Some points:
[ 0.03  1.85  0.55  0.58 -0.51  0.87 -1.25 -1.04 -0.05  0.26 -0.71 -1.01
 -1.11 -2.11 -1.17 -1.19  0.54  0.04 -0.02  0.83  0.44  0.22 -0.27 -1.84]
[-0.19  0.68  0.18 -0.09 -0.13  1.37  0.54 -2.98  0.62 -0.08 -0.49 -0.43
  0.27  1.95  0.43  0.96 -1.68  0.06 -0.63 -0.63 -0.3   0.24  0.05 -1.23]
[ 0.05 -0.02 -0.64  0.37 -0.09  0.67  1.9   0.26 -0.1  -0.94 -0.97 -0.56
 -0.63  1.59  0.72 -0.06  1.36  1.22  0.28  0.13 -1.64  0.05 -0.61 -1.51]
[ 1.16  0.04  0.16  1.07 -0.04  0.85  1.09 -0.46 -2.32 -0.77 -0.93  0.84
  1.79 -0.59  0.55 -0.41 -1.03 -1.01  1.68  0.67 -2.03  0.17 -1.29  2.44]
[ 0.85  0.86  0.3  -0.75  0.74  0.66  0.75  0.78  0.98 -0.73 -0.41  1.54
  1.33  1.61  0.66  0.65  0.82  0.74 -0.58 -0.16 -1.83 -0.21  0.83 -1.22]
[-0.23  0.81  0.37  1.76  0.53  1.24 -0.5   1.22  0.64 -0.48  0.49  1.37
 -1.45 -1.96  0.97  0.43 -0.87 -0.54  0.53 -1.48  0.2   0.75 -1.55 -1.18]
[ 1.14 -1.04  0.27 -0.13  0.85 -0.92  0.83 -1.73 -1.76  0.53 -0.54  0.61
  1.04 -1.43 -0.04  1.14  1.5   0.4  -0.58 -1.74  0.2   0.29  1.35  0.5 ]
[-1.01 -0.83  0.69  0.11  1.74  1.38  0.2  -0.59  0.92  0.94  0.57  1.44
  0.49 -0.74 -0.62 -2.13 -0.6   1.38  1.05  0.5   0.45 -1.39  1.7   0.37]
[-0.82  0.59 -0.48  0.24 -0.22  0.47 -0.78  1.42 -1.24  0.05  0.33  1.59
  0.42 -0.51  0.07 -1.21  0.43  1.38 -1.31 -0.31  1.56 -0.24 -0.13 -0.7 ]
[-1.61  0.07  1.08  1.89 -1.52 -1.9  -0.21  1.1   0.99 -0.21 -0.61 -1.41
  0.73  0.51 -1.12 -0.42  0.08 -0.19 -1.59  0.48 -0.45 -0.01  0.76  0.71]
[ 0.98  0.89  1.93 -0.25  1.01 -0.65 -0.66 -0.27  0.95 -0.77 -0.59  1.21
 -3.48  0.94 -0.84 -1.45 -0.56 -0.49 -0.54  0.09  0.59 -0.35 -0.17  1.32]
[ 0.04  0.4  -1.47 -1.35  1.22  2.15 -0.46  0.3   0.55 -0.67 -0.43 -0.51
  0.47  0.94 -1.93  2.27  0.38  0.38  0.19  0.03 -0.06  1.35 -0.81  0.99]
[ 1.06  0.19 -2.94  2.14  0.37 -1.79  0.04 -0.8   0.   -1.05 -0.37  0.49
  0.24 -0.53  0.38 -0.39  1.07 -0.48 -0.49 -2.37  1.8  -0.77  0.37  0.14]
[-1.38  0.41  0.58  0.16  1.02 -1.51  1.48  1.09  0.26 -0.69  0.37 -1.59
 -0.17 -0.42  1.68  1.3  -0.17  0.56 -0.13  1.69  0.34  0.34 -0.5  -0.37]
[ 1.31 -0.18  0.66 -0.9  -1.78 -1.27 -1.54 -0.23 -0.46  0.34  1.78 -0.93
  0.34 -0.06  0.26 -0.27  0.68  0.55  0.99 -0.8  -1.11  1.98  0.72  0.45]
[ 0.35  0.79 -0.01  0.1   0.29 -1.15  1.12  0.83  0.87  0.08  0.57  0.03
  1.29 -0.51  1.19  0.58 -0.52 -0.3  -0.37  1.9   1.21  2.32  0.56 -0.16]
[-0.15 -0.73  0.15 -0.31 -0.9  -0.74 -0.46 -1.13  0.16  0.61  0.87 -0.79
 -0.16  1.34  1.17 -1.    1.39 -0.64  1.64 -1.07  0.83  0.68 -1.58 -0.97]
[ 1.05  0.73 -0.76 -1.26  0.2   0.1   0.98 -0.26  0.78 -0.06  2.08 -0.71
 -0.49 -1.3  -0.4  -1.01  0.25  0.18 -0.56 -0.29  0.21 -1.97 -0.73  0.65]
[-1.03 -1.59  1.48  1.82  0.21 -0.59  0.32 -0.01  1.92  0.2  -0.1  -1.33
  0.91 -0.91 -0.67  0.98 -0.19 -0.19 -0.06  1.5  -0.62 -0.8   0.5   1.62]
[-1.95  0.98  0.46 -1.14  0.52  0.4  -0.61  0.93 -0.33 -1.09 -0.38  0.61
 -0.06 -2.23  0.74 -0.74  0.16  1.83  1.13 -0.19 -0.61 -0.32  0.46  0.11]
[ 1.37 -0.91 -0.1  -0.9   0.34  0.45  0.08  0.24 -1.05 -1.72 -1.67 -0.6
  2.86  0.24  0.03 -3.03 -1.61 -1.51  0.23  1.14  0.5   0.92 -1.43  0.67]
[ 0.63 -1.1   0.    0.    0.33  0.93  0.41  1.33 -1.26  1.28 -0.41 -1.83
 -0.89  0.8   0.21 -0.76  0.88 -0.16  1.74 -0.03  0.36  0.74  2.31 -0.14]
[-0.44 -0.79 -0.16 -0.33 -0.85  0.2   0.3   1.36  0.47 -0.25 -0.51 -0.56
 -0.39 -0.21 -0.61  0.84 -1.4  -2.97  1.22 -1.09  0.75 -0.88  1.31 -1.53]
[ 0.51 -1.78 -0.67  0.04 -1.09  1.87 -0.1  -0.68 -0.44 -0.84  1.33  1.02
 -0.53 -0.38  0.13  0.65  0.21 -0.77 -2.61  1.04  0.18  0.1   1.14  0.12]
[ 0.75 -0.1  -1.65 -0.37 -0.13  0.39 -0.75 -0.45  1.34 -1.64  0.36 -0.35
 -0.29  0.71 -0.23  0.5  -0.62  1.18  0.34  1.5  -1.24 -0.34  0.14 -1.28]
[-0.89 -0.84  1.07 -0.36 -0.55 -0.42 -0.34 -0.55 -0.61 -0.86  2.32  0.67
  0.04  1.37  1.04  0.24  0.88 -1.07  1.69 -0.8  -0.11  0.33 -0.44  1.18]
[ 0.02 -1.3  -1.57 -0.97  0.72 -0.88 -1.98 -0.54  0.06 -1.01 -0.66 -0.73
 -0.77 -1.58  2.36 -0.27  1.47 -0.71 -1.38 -0.09 -0.25 -2.05  0.37  1.13]
[ 0.17  0.07  1.43 -0.09  1.49 -1.25 -1.28 -0.18  1.34  2.87 -0.74  0.
  0.57 -0.19  1.26  0.89 -1.45 -0.45 -0.98  0.5   0.2  -0.03 -1.2   0.33]
[ 1.22  0.44  0.62 -1.84 -2.47 -0.01 -0.09  1.32 -1.2   0.84 -2.08 -0.13
  0.01  0.42 -0.12  1.75 -0.93 -0.84  1.49 -0.27  1.86 -2.47  1.13 -0.33]
[-1.33 -0.78 -0.27  0.52 -1.1   0.43  1.43 -0.43  0.63  1.   -0.68 -0.63
 -0.3   0.14 -1.13 -0.61 -0.04  1.81 -0.07  0.61  1.94 -0.04 -1.35  1.17]
[-0.23  0.04 -0.61  0.31 -1.69  0.83 -1.12 -0.31  1.26 -0.86 -1.36  0.17
  0.5   1.39  0.67  0.11 -0.72  1.88 -0.26 -0.52 -1.79 -0.76  0.13  0.1 ]
[ 0.27 -0.96 -0.52  0.3   0.84 -1.14  1.11  1.68  0.61  0.7   0.14  0.77
 -2.22 -0.42 -1.95  0.24 -0.94 -1.02  0.49 -1.11 -1.66  0.09 -0.66  0.51]
[-1.24  1.34 -0.3  -0.7  -1.25  1.71  1.25  0.47  1.34  1.07 -0.35  0.06
  0.4  -0.6  -0.25 -1.57  1.91 -1.01 -0.73 -0.52 -1.47 -0.26 -0.14  0.22]
[-0.85 -1.48  0.19 -1.62 -0.24 -2.03  0.85  0.38 -0.22  1.08 -1.4   1.7
 -1.99 -0.44 -0.46 -0.25 -1.41  0.29 -0.86 -1.43 -0.83  2.47 -0.09 -0.27]
[ 0.95  0.41 -0.87  1.01 -0.7  -0.5   1.2   1.84 -0.86  1.6   0.32  0.19
 -0.31  0.36  1.12  0.92 -1.26  0.29  0.36  1.52  0.74 -0.88  0.19 -0.18]
[ 0.55 -0.25 -1.17  0.55 -0.37 -0.18 -1.98 -1.29  0.4   0.84  0.15  1.87
  0.32  0.88 -0.6   0.44  0.73 -0.18  1.73  1.1   0.16  1.17  0.21  0.46]
[ 1.16 -0.85  1.52  0.34  0.44  0.82 -1.3   0.36 -0.81  0.57  1.75 -1.33
  0.27  1.26  0.48  0.2  -0.3   1.07 -0.1  -1.5  -0.54  0.13 -0.74  0.15]
[ 0.32  0.55 -1.44 -0.65  1.1   0.69 -1.28  0.28  0.19 -0.46  0.11 -0.27
  0.77  0.85 -0.78  0.83  0.45 -0.83 -1.47 -0.21  0.36  0.73  0.31 -0.42]
[-0.38 -1.44  0.77  0.52  0.27 -1.05 -1.11 -0.3  -1.78  0.09  1.2   0.47
 -0.22  1.34 -0.78  0.01  2.23 -1.23  0.97  1.25 -0.54 -0.44 -1.16 -1.24]
[-2.48  3.16 -0.32 -1.01  0.31 -0.39 -0.1  -0.96 -1.61  1.16  1.05 -0.52
  0.39 -0.26 -1.05 -0.48 -1.11 -0.26 -0.45  0.09 -0.38 -0.14  0.84  0.12]
[ 0.29  0.17 -1.03  0.68  1.23  0.39  0.52 -1.68 -1.57 -0.22  0.05 -1.18
 -0.98  0.6   0.26  0.52 -0.29 -0.4  -1.4  -0.6   0.12 -0.45  0.3   0.1 ]
[ 0.07  0.26  0.93 -0.54  0.09 -0.07  0.46 -0.74 -0.72  0.    0.72  0.69
  0.82 -1.57 -1.81 -0.41 -0.6   1.56 -0.36 -0.13  0.67 -0.81 -0.58 -1.9 ]
[-0.11  1.27  1.61  1.05 -0.26 -0.39  1.04  0.41  1.08 -0.69 -0.17  0.05
  0.19 -0.28  0.18  1.2   0.88  0.43 -0.21  0.77  1.8   0.54 -0.28  0.92]
These points spread out most along one direction. Where along it does each point below lie, from 0 to 99? 50 is the average, and the first point above lies past it. One standard deviation of the points above along it is 16.
[-1.24  1.34 -0.3  -0.7  -1.25  1.71  1.25  0.47  1.34  1.07 -0.35  0.06
  0.4  -0.6  -0.25 -1.57  1.91 -1.01 -0.73 -0.52 -1.47 -0.26 -0.14  0.22] --> 61
[-0.85 -1.48  0.19 -1.62 -0.24 -2.03  0.85  0.38 -0.22  1.08 -1.4   1.7
 -1.99 -0.44 -0.46 -0.25 -1.41  0.29 -0.86 -1.43 -0.83  2.47 -0.09 -0.27] --> 64
[-0.11  1.27  1.61  1.05 -0.26 -0.39  1.04  0.41  1.08 -0.69 -0.17  0.05
  0.19 -0.28  0.18  1.2   0.88  0.43 -0.21  0.77  1.8   0.54 -0.28  0.92] --> 70
[-1.95  0.98  0.46 -1.14  0.52  0.4  -0.61  0.93 -0.33 -1.09 -0.38  0.61
 -0.06 -2.23  0.74 -0.74  0.16  1.83  1.13 -0.19 -0.61 -0.32  0.46  0.11] --> 69
[-0.89 -0.84  1.07 -0.36 -0.55 -0.42 -0.34 -0.55 -0.61 -0.86  2.32  0.67
  0.04  1.37  1.04  0.24  0.88 -1.07  1.69 -0.8  -0.11  0.33 -0.44  1.18] --> 25
[ 0.07  0.26  0.93 -0.54  0.09 -0.07  0.46 -0.74 -0.72  0.    0.72  0.69
  0.82 -1.57 -1.81 -0.41 -0.6   1.56 -0.36 -0.13  0.67 -0.81 -0.58 -1.9 ] --> 66
[ 1.37 -0.91 -0.1  -0.9   0.34  0.45  0.08  0.24 -1.05 -1.72 -1.67 -0.6
  2.86  0.24  0.03 -3.03 -1.61 -1.51  0.23  1.14  0.5   0.92 -1.43  0.67] --> 35
[ 0.02 -1.3  -1.57 -0.97  0.72 -0.88 -1.98 -0.54  0.06 -1.01 -0.66 -0.73
 -0.77 -1.58  2.36 -0.27  1.47 -0.71 -1.38 -0.09 -0.25 -2.05  0.37  1.13] --> 38
[ 1.14 -1.04  0.27 -0.13  0.85 -0.92  0.83 -1.73 -1.76  0.53 -0.54  0.61
  1.04 -1.43 -0.04  1.14  1.5   0.4  -0.58 -1.74  0.2   0.29  1.35  0.5 ] --> 36
[ 1.22  0.44  0.62 -1.84 -2.47 -0.01 -0.09  1.32 -1.2   0.84 -2.08 -0.13
  0.01  0.42 -0.12  1.75 -0.93 -0.84  1.49 -0.27  1.86 -2.47  1.13 -0.33] --> 51
[ 0.05 -0.02 -0.64  0.37 -0.09  0.67  1.9   0.26 -0.1  -0.94 -0.97 -0.56
 -0.63  1.59  0.72 -0.06  1.36  1.22  0.28  0.13 -1.64  0.05 -0.61 -1.51] --> 38
[-2.48  3.16 -0.32 -1.01  0.31 -0.39 -0.1  -0.96 -1.61  1.16  1.05 -0.52
  0.39 -0.26 -1.05 -0.48 -1.11 -0.26 -0.45  0.09 -0.38 -0.14  0.84  0.12] --> 68
[-1.61  0.07  1.08  1.89 -1.52 -1.9  -0.21  1.1   0.99 -0.21 -0.61 -1.41
  0.73  0.51 -1.12 -0.42  0.08 -0.19 -1.59  0.48 -0.45 -0.01  0.76  0.71] --> 71
